Where one turn sends some rows of the set: a few examples, then the rows asked
nuzav: [-11.5 -15.5  14.0   9.6   2.5  23.9  21.5  21.1 -28.3 -10.1   3.7 -10.3
  -3.6  12.5   3.4]
Kuro: [  4.9 -13.4  -4.1   7.8   5.1  19.9  26.1  11.0 -46.6 -18.7  -2.3 -13.8
 -21.8 -12.6 -10.8]
sizep: [-13.5  -5.7   3.5  24.6  14.3   4.4  18.6  12.4 -12.6 -30.5   8.6  -7.3
  -6.5  -7.2 -10.0]
lat: [ 14.7 -17.2  -4.0  29.3   3.5   7.9   9.1  14.6 -31.7 -13.9   4.2 -11.6
  14.8 -10.4   2.6]
Robi: [ -0.9  -2.1 -20.9   8.6   6.3 -12.4   4.2  -1.9 -29.5   9.7 -17.1  -3.2
 -13.9 -23.1  23.6]
simi: [ -3.6  -1.7  -5.4   6.2   2.7 -19.6  -9.5  -3.1 -12.6   2.2   7.9  -4.1
  -1.0  -9.5  23.5]
Fuf: [  2.2  16.2  -5.1 -10.6 -10.0   6.1   1.4  19.9 -19.8 -12.3   2.1  17.8
 -31.5  -0.5  24.7]
nud: [  0.4  -6.0   6.0  25.2  19.2  -1.5   1.7  25.0 -44.8  -9.2 -13.4  -2.9
 -14.2   1.8  -3.3]
Fesan: [ 15.8 -21.8 -27.7  22.5  -6.5  -2.3   6.8  18.1  -2.9  -8.5 -20.1   2.3
   1.0 -21.1  10.5]
Biko: [ -6.8 -11.3 -17.9 -10.8  -2.7   3.3  21.0  11.2 -33.9   7.5 -26.6  10.5
 -16.6 -10.0  21.5]
Zimu: [ -0.7 -10.8 -17.2  32.5 -26.0  23.0   3.4  11.5 -38.8  -0.3 -12.5 -13.1
 -16.5 -11.0  -1.6]
Lif: [-16.9 -14.1  -5.9  -5.5  -3.9   2.7  14.7  10.5 -25.6  -5.5   6.5 -12.5
 -44.7  -2.4 -12.5]
gera: [-22.1 -13.5  -8.4  33.6   4.2 -13.5   6.0  22.3   0.7  -5.1  -5.3   0.2
  -1.0  -4.0   5.4]
fedir: [  5.5  14.5 -12.1  -5.4 -15.6  12.7   7.5   6.5 -10.2 -14.9  14.1   3.0
 -23.2 -13.8  28.2]
foto: [-16.4 -12.4  -9.1 -25.9  -5.8   0.8  21.6  11.1 -16.4 -11.9  -4.7  17.5
 -14.9   0.0   8.8]
zomel: [-10.0 -13.2 -13.3  16.2 -29.0  19.6   7.6  15.7 -19.7 -29.1   3.6   4.5
 -15.9  -4.1 -20.8]
pidi: [  5.8  18.0 -22.0  10.0  -5.0   1.8   3.6  14.5 -10.8 -14.7  -7.1  17.0
 -19.4 -20.2  28.3]
giv: [  5.5 -25.9  -5.2   1.9  -5.5  -2.8  -1.8  29.8 -46.2   9.8  -8.6   2.3
 -19.8   9.0   0.3]
mef: [  1.5  16.4  -8.8   8.9 -11.0   9.3   2.1  15.5  -6.1  -4.0   3.7   7.9
 -11.1  -7.7  40.8]
lefor: [ 18.0 -21.5 -10.9   1.4  -2.9  -6.9  -7.5  32.8 -26.2  -3.5 -22.5  13.1
 -20.0   2.8   2.8]
Mosu: [-16.3  -7.7  -7.7  24.2  -0.6   0.9   9.7  12.2  17.0  -6.3  -8.1 -11.0
 -15.5  -8.1  13.2]
tavo: [-20.7  -9.8  -6.3  24.5 -21.1  21.7   7.2  27.3 -29.2  -8.6 -18.7   6.2
 -22.8   6.8  -6.5]
zun: [ -7.0 -11.9  -4.6 -17.0  -8.3  -8.4   5.8   0.8  -6.5 -15.1  18.9   5.5
   0.0  -4.7  12.2]
kagis: [ 18.1   7.7 -19.0  -2.8 -16.7  11.0   4.7  20.9 -25.8 -10.0  -4.9  18.3
 -15.6 -10.0  30.5]
fug: [-14.4 -25.5  -6.6  10.0 -18.0  15.6  21.9   8.6  -6.5   2.5  15.1 -21.8
  -3.3  -1.9  10.0]
mube: [ -4.2 -13.0   1.3  26.7 -27.9  11.3 -13.1  18.5 -21.0 -13.9  11.5  -4.1
  -1.0   8.6  -6.0]
zadok: [ -4.8 -17.0   3.6  -3.4 -14.2  16.8  10.1   8.3  -1.9   4.7   7.4 -24.4
 -23.5   6.8  15.6]
Rez: [ 12.3 -25.8 -30.6  21.5  -3.6 -11.7   5.7  17.4 -27.6  -9.7  -7.3   2.9
  -4.4 -23.6  -6.8]
ber: [ -8.8   1.6  -8.1  38.4 -13.7   0.2 -15.4  10.1 -25.6 -11.4  -1.2 -10.1
 -24.7  -7.2 -11.0]
mebaf: [ 11.3 -17.4  -8.0 -16.4  -8.0   3.4   4.1  11.2 -24.2 -10.5   0.3  -7.5
 -45.5  -1.6  -6.1]

zun -> Robi
ber -> tavo
Now these:
zadok -> Fesan
nuzav -> lat
Fuf -> mef
fug -> Rez

Where one turn sends some rows of the set: a few examples, then the rows asked
sug: [ 10.7   2.2  12.2 -36.9   5.3 -13.3   0.8  -4.3  -6.8 -24.1 -21.8  -9.7
  13.3]
Zal: [ 23.9   9.3   0.4 -18.4  16.5 -12.5 -11.1   1.5  -5.7 -22.7 -13.7 -17.9
  29.0]
guz: [ 12.7  14.1   4.8  -5.8  -4.0  -9.3 -28.3 -29.7 -11.1   9.4   8.5  -5.4
  31.5]
Bep: [-11.5   4.4   5.3 -14.4  -4.8 -13.1   3.9   7.2 -14.3 -22.0 -13.3   1.1
   3.0]
raz: [  1.8  13.9  -3.4 -13.7   3.9 -21.3  -7.5  12.5   0.2 -24.3  -8.5   0.9
   9.7]
vuzi: [  3.7  12.1  -3.7   2.0   6.8 -17.5  -8.2  10.4 -13.4 -30.1 -11.0 -11.3
  25.2]
tozar: [ 16.0  -9.8  16.3 -30.3   3.6 -13.0  -5.2 -19.0   1.6 -25.4 -22.2  -4.5
  20.0]
far: [  0.6   2.1   4.7 -39.9   7.5  10.2  -1.6 -21.2 -19.8 -12.5 -10.3  -3.3
   0.5]
Tenob: [ 10.1   5.1   0.9  10.6   8.4 -10.7   0.4 -41.3 -23.9  -8.6 -22.8 -15.7
  35.3]
zufus: [-14.7   8.3   8.6 -25.3   1.4   2.8   1.8  -6.1  -5.6 -18.6 -13.7  10.3
   6.7]
tanu: [  6.5  10.4 -18.8 -13.9 -23.2 -23.8 -23.2 -44.0 -29.1 -20.4 -10.4 -11.4
  13.2]
dolu: [  6.5   9.1  -0.5   0.8 -14.8  -8.6  -2.4  -2.2 -22.9 -29.9 -10.5   4.9
  -9.0]
leki: [-16.8  14.6  -8.0   0.4  -0.4  -6.3  -5.3   3.5 -19.6 -28.6  -5.5   2.9
   9.0]
gofos: [  6.2  24.3 -21.6   9.0  11.4 -14.4 -18.2 -43.9 -13.4 -23.3 -12.8  -1.0
  26.3]
mudut: [ -1.8 -13.5 -13.0  -2.8 -19.2  -9.6 -19.4 -39.1 -30.2 -10.3   0.7 -12.2
  24.5]
mev: [ 22.1   8.6   4.5 -22.7   3.5  10.9  -2.3 -18.7  -5.3  -7.5 -11.3   9.2
  -6.6]
duno: [  6.8  12.0  12.1 -21.6   3.9 -11.5  -8.6   3.2   3.8 -28.5 -13.5  -3.7
  27.0]
fatup: [-17.4  10.2  -6.3 -20.4   1.6   5.2  -1.6 -11.8 -23.7 -18.3  -6.5   6.0
  -6.7]
zoli: [  6.8  -7.1 -16.1  -0.4   0.7  -9.6  -4.7 -44.3 -24.1  -7.3 -24.3 -14.5
  37.6]
Dopi: [ -5.3  31.7 -11.0  -3.8   1.4 -10.2 -13.6 -47.3 -21.0 -14.1 -18.9   6.7
  24.0]
Nar: [  6.4  10.0 -21.7  -2.2  -2.9 -28.5 -17.0 -38.7 -34.8 -24.3  -3.5 -11.7
   1.4]
romup: [-15.9  -5.1   5.9   0.5  -8.8 -14.2  -0.9  -4.9  -8.4 -25.6 -15.0   9.1
   6.0]
gesik: [  6.4  22.3 -27.5  -5.1  -7.2 -19.9 -14.3 -45.6 -18.3 -17.5 -24.9  -3.3
  21.9]
gizo: [  3.0   5.9  11.5 -10.0 -12.7  13.0  -2.3 -16.2 -16.5 -19.9  -6.5  12.6
  -5.5]
tezu: [ -1.8  -2.4   6.0  -3.4 -15.8  -7.3 -19.7 -45.7 -33.6 -15.1   7.2 -11.5
  15.2]
delu: [ 17.4   0.3   3.6 -14.5   7.0 -20.1 -16.7  -5.3  13.7 -27.6 -13.0   1.9
  23.5]
bot: [  5.4   8.4 -29.4  -0.9   2.4 -11.0 -20.9 -45.4 -13.2 -18.6 -14.1  -4.0
  35.8]
sarug: [ 12.7  -9.0 -27.8  -4.9   6.5 -13.6  -7.0 -36.7 -19.7  11.9 -12.0 -12.3
  17.9]
Lusu: [  5.6  -2.7  -4.5  -0.9   0.2 -31.6  -7.6   5.7  -1.6 -25.2 -13.4   0.3
   7.2]
birim: [ 13.8  14.6 -13.0   3.5   7.0 -26.2  -9.3 -19.5 -19.8  19.1  -7.0 -10.5
  16.2]
kabi: [ 10.9   5.0   9.9 -19.9 -18.2 -18.2 -22.0 -39.2 -34.9  -9.0  -0.6 -17.5
  21.4]
Noko: [  6.9  -7.5   1.5 -35.4   6.5 -12.1   0.1 -22.8  -4.1 -16.4 -21.9   5.5
  -6.2]
Ris: [ 19.6  20.8  -6.4   5.7  -2.7 -12.5  -9.9   0.1  -6.1 -34.7 -12.6   5.6
   8.1]
Zum: [ 20.5  -1.8 -10.0  -1.5  13.7 -17.9  -2.9 -34.5 -22.1  13.5  -7.5 -17.7
  10.6]
mot: [ 10.9   5.6  -5.2  -4.5   4.7   0.1 -22.8 -41.7 -10.2   7.5  13.3  -2.4
  13.5]
Kemeb: [  4.4  14.5 -14.0   5.9  -2.9 -12.1  -2.4 -41.4 -15.8  -0.4 -32.2  -6.4
  33.9]
fem: [ 29.5  13.2  10.9  -3.4   0.7  -3.5  -3.3  -8.0  -4.5 -31.8 -24.0  -3.6
  23.8]
ninaz: [-12.8   0.9  -0.7 -18.1   2.4  -1.6  -3.1 -18.6   0.9 -16.4 -13.9  20.1
  -2.9]
sopa: [  7.4  -0.9 -33.9  -5.8  -7.7 -24.8 -21.5 -36.8 -27.2 -17.4  -5.5 -11.4
  15.3]
Tizom: [ -3.6  13.8  -0.7   9.2  -2.0 -19.1   3.6 -32.3 -32.9   0.2 -26.2 -10.8
  27.2]
datip: [ 36.2   4.1   9.0 -20.0   5.8  -2.9   3.2 -13.3 -10.6 -14.4 -24.3  -6.8
   5.3]
kad: [ 20.8   4.6   8.4 -38.4  16.3   3.4  -7.7 -15.0  -7.9 -13.7 -13.0 -13.0
  20.2]
Robim: [  3.4  10.5   0.8 -38.1  10.8  -4.8   0.5  -8.2  -1.8 -15.5 -16.7   4.9
  -0.3]
Sonu: [ 14.3   1.4 -11.0  -4.8 -11.8 -10.0 -20.3 -30.9 -11.5  19.7   3.5  -8.6
  19.0]
Mirer: [  7.5   2.3  -5.3 -11.3 -26.7 -11.0 -28.8 -39.0 -20.3  -4.5   6.0 -10.0
  20.3]
ket: [ 12.1   1.5 -11.7   4.2  -3.0 -14.7  -2.1 -31.2 -17.5  20.1 -18.5 -13.2
  24.1]
rokud: [  2.2  -6.3 -19.8  -4.1  -4.4   0.4 -22.0 -40.3 -12.0   7.5   5.5  -1.1
  25.6]
digub: [  9.4  22.2 -18.4 -23.4  -3.8 -26.4 -20.6 -43.1 -30.2 -13.7  -8.9  -5.2
   3.9]

gesik -> Kemeb
mudut -> sopa
Now these:
fatup -> leki
tozar -> Noko
gizo -> dolu
sug -> Robim
gofos -> Tenob
guz -> kabi

